rotation ticks, each row followed by its count of ticks:
The counts run from 0 to 493.
[165 125 179 109 124 154 141 114 111 102 108 108 182 124 110 122  97 158
  78 138 164 116  99 106 117  97 100 133 101 145 136 152 135 182 127 139] -> 303
[100 109 141 111 124 102 135 135 210 155 128 121 161  74 130 103 137 125
  84 147 146  78 106 163 129 119 120 115 105 108 121 156 123 127 130 151] -> 220
[ 97 154 162 119 148 100 101 126 161 133 157 117 133  63 114 108 107  87
 124 176  77 114 136 134 146 105 133 130 142 132  85 133 119 134 112 176] -> 411
[133 157 107 117 135  83 142 107 129 133 101 133 111  88 113 142  79  86
 103 111 130 176 144  90 164 108 169 106 178 137 102 130 117 147 119 116] -> 62
[ 96 132 142 159 146 120 173 131 130 173 146 141 107 127 142 134 116 124
 142 187 104 134 117 142 127 129 136 112 161 107  68 150 144 150  72 155] -> 344
[188 133 131 152 130 144 130 106 150 168 176 151 113 132 120  95  92 153
 111  98 166 118  96 111 136  95 118 100 146 135 129 118  97 178 101 140] -> 276
[135 138 135  99 133 157  56  63 103 134  82 151 139 105 138 105 108 137
 162  75 169 106 134 163 104 138 115 132 123 106 118 137 134 150 113  92] -> 448
[119 133 137 127 120  86 166 160 172 139 150 151 127 104 128 178  85 115
 103 164 106 129  88 137 127 147 116 107 178 123  75 148 143 141  95 140] -> 486
[179  99 181 151 169 130 109 135 109 113 125 167 184 115 117 125 113 110
 135 145 119  82 104 152  84  98 119 105 132 155 129 163 119 150 101 144] -> 388
[119 127 132 108 144 137 166 144 142 164  93 104 111 102 143  70  53 134
 141  99 169 128 174 105 148  98 160 146 140 144 105  91 126 136 116 145] -> 13
[110 115 170 141 156 165 107 115 116 138 108 131 183 107 150 158 131 118
 108 132 147 118  95 175 128 171 128 133 102 120 120 209 128 143 121 120] -> 309
[107 121 129 175 159 130 130  95 118 190 153 141 122 120 141 120 137 112
 147 160  93 131  90 167 137 142 136 120 159  93  56 152 130 144  85 129] -> 340
[176 143 140 120 141 106  80  83 101 110  89 142 150  93  85 112  99 100
 112 127 140 138 145 105 121  63 124  95 139 147 139 134 129 168 124 132] -> 49
[184 127 166 118 141 121 125  97  91 105  66 125 164 110 108 103  91 133
 107  98 138 109 168 131 119  98 131 107 122 158 106  96 118 118 139 107] -> 382
[166 140 142 144 159 107 150 146 109 132 137 134 124  92 117 142  63  72
 133 125 108 143 144  95 126 109 154 122 190 148 108 133 109 177 102 149] -> 405
[ 86 146 159 156 157 133 131 146 136 148 190 137 100 121 139 150 115 111
 118 147 123 124 156 163 135 136 118  96 158 150  93 155 127 161 101 171] -> 264
[104 156 151 130 101 136 184  91 164 150 141 137 129 116 135 155 112 177
  90 175 146  92 110 137 136 121  93  92 126 119  83 161 133 154 108 136] -> 286
[108 143 150 134 149 112 108  63 112 126 107 143 154  88 121 158 159  82
 128 157  74 114 143 153 131 134 132 110 141 105  70 174 112 139 112 115] -> 398
[161 141 186 155 152 145 138 136  92  98 156 131 168 155 110 158 100 117
  79 140  99 130 133 128 141 124 116 110 135 165  75 130  94 169 121 141] -> 321
[142 140 114 106 151 127  81  97 149 163 129 121 144  72 119  67  99 103
 151  76 126 120 102 133 162 124 166 151 152 107 101 107  95 137 121 120] -> 417
[106 123 162 140 146 157 127 122 154 147 118 170 183 117 163 103 108 153
 156 128 130  65 106 166  93 118 105 129  94 126 112 168  96 138  89 139] -> 24
[122 139 163 144 158 104 142 152 136 134 165 133 135  83 121 152  96  74
 136 166  83 120 137 122 129 117 143 126 176 142  94 157 124 148  93 163] -> 406
[136 138 130 119 123 110 162 105 115 128  36 158 161 136 140 129  87 153
 129  98 172 129 170 122 111  84 134  82 129 148 114 131 128 140 110 105] -> 31
[117 147 106 121 135  94 153 166 169 147 127 156 159 108 158 111  72 137
 134 120 143 135  85 100 127  84 129 117 154 123 104 132 111 169  62 144] -> 423
[109 122 164 162 157 108  80 122 123 154 155 127 153 126 110 106 134 116
  93 181 101 150  96 176 140 107 130 110 117 133  73 137 146 124 101 163] -> 331
[102 146 124 149 159 147 106  99 109 161 149 124  92 113 133 139 130  91
 138  72 143 150 171 190 159 162 154 116 160 125  88 139 114 154 126 114] -> 261
[ 93 120 177 164 138 106 108 128 156 164 143 163  99 110 103 191  95 109
 110 161 123 119 144 165 102 178 123 100 140 164  96 149 117 117 109 156] -> 122
[113 121 134 153 130 152 105 106 175 203 165 155 107 104 137  97 123 146
 135 134 160  98  88 188 147 143 129 103 128 105 115 166 119 131 107 142] -> 278
[141 150 118 107 119 136 160 156 107 125  99 149 135 132 165 133  53 154
 156  87 171 143 102 118 122 130 124 125 174 121  92 127 143 158  97 103] -> 89
[139 178 117 101 124 107 120  85 146 126 123 105 115  75 107 129  82 103
 108 111 118 143 143 111 179 138 161 130 172 126  82  98 100 128 143 112] -> 66
[141 162 121 143 146 138 131  99  83 121 149 133 119 145 119 150 121 107
 114  74 145 150 155 128 144 106 121 112 169 124  95 136 101 218  98 105] -> 258
[181 125 168 129 144 107 119 133 111 104 103 147 151 100 106 123  84 109
 121 150 151 121 160 113  89  68 126  90 154 184 144 146 142 151 106 155] -> 45
[147 131 112 106 115  99 139 115 172 139  84 115 172  87 119  95 117 133
  74  86 174 118 110 119 139  95 138 112 130 111 128 119 115 153 147 108] -> 222
[149 132 142 166 135 148 136 112 170 176 194 159 128 126 130 114 110 150
 110 139 148  92  75 150 124 115  98  98 137 120 126 154 108 170  87 161] -> 277
[170 144 129 154 144 112 115 109  99 140 143 127 154 155 105 100 115 127
  89 156 110 160  86 112 149  70 117  91 130 125  84 109 116 170  81 140] -> 334
[126 102 128 157 130 100 176 128 140 172 143 158 100 119 112 167 119 109
 117 135 141 108 150 113  94 106 112 101 176 121 125 154 120 196  89 143] -> 201
[169 123 143 145 136 118 120 119 102 163 111 159  99 133 107 181  68 116
 104  91 152 152 155 117 121 148 138  99 157 157 116 120  91 146 111 106] -> 120
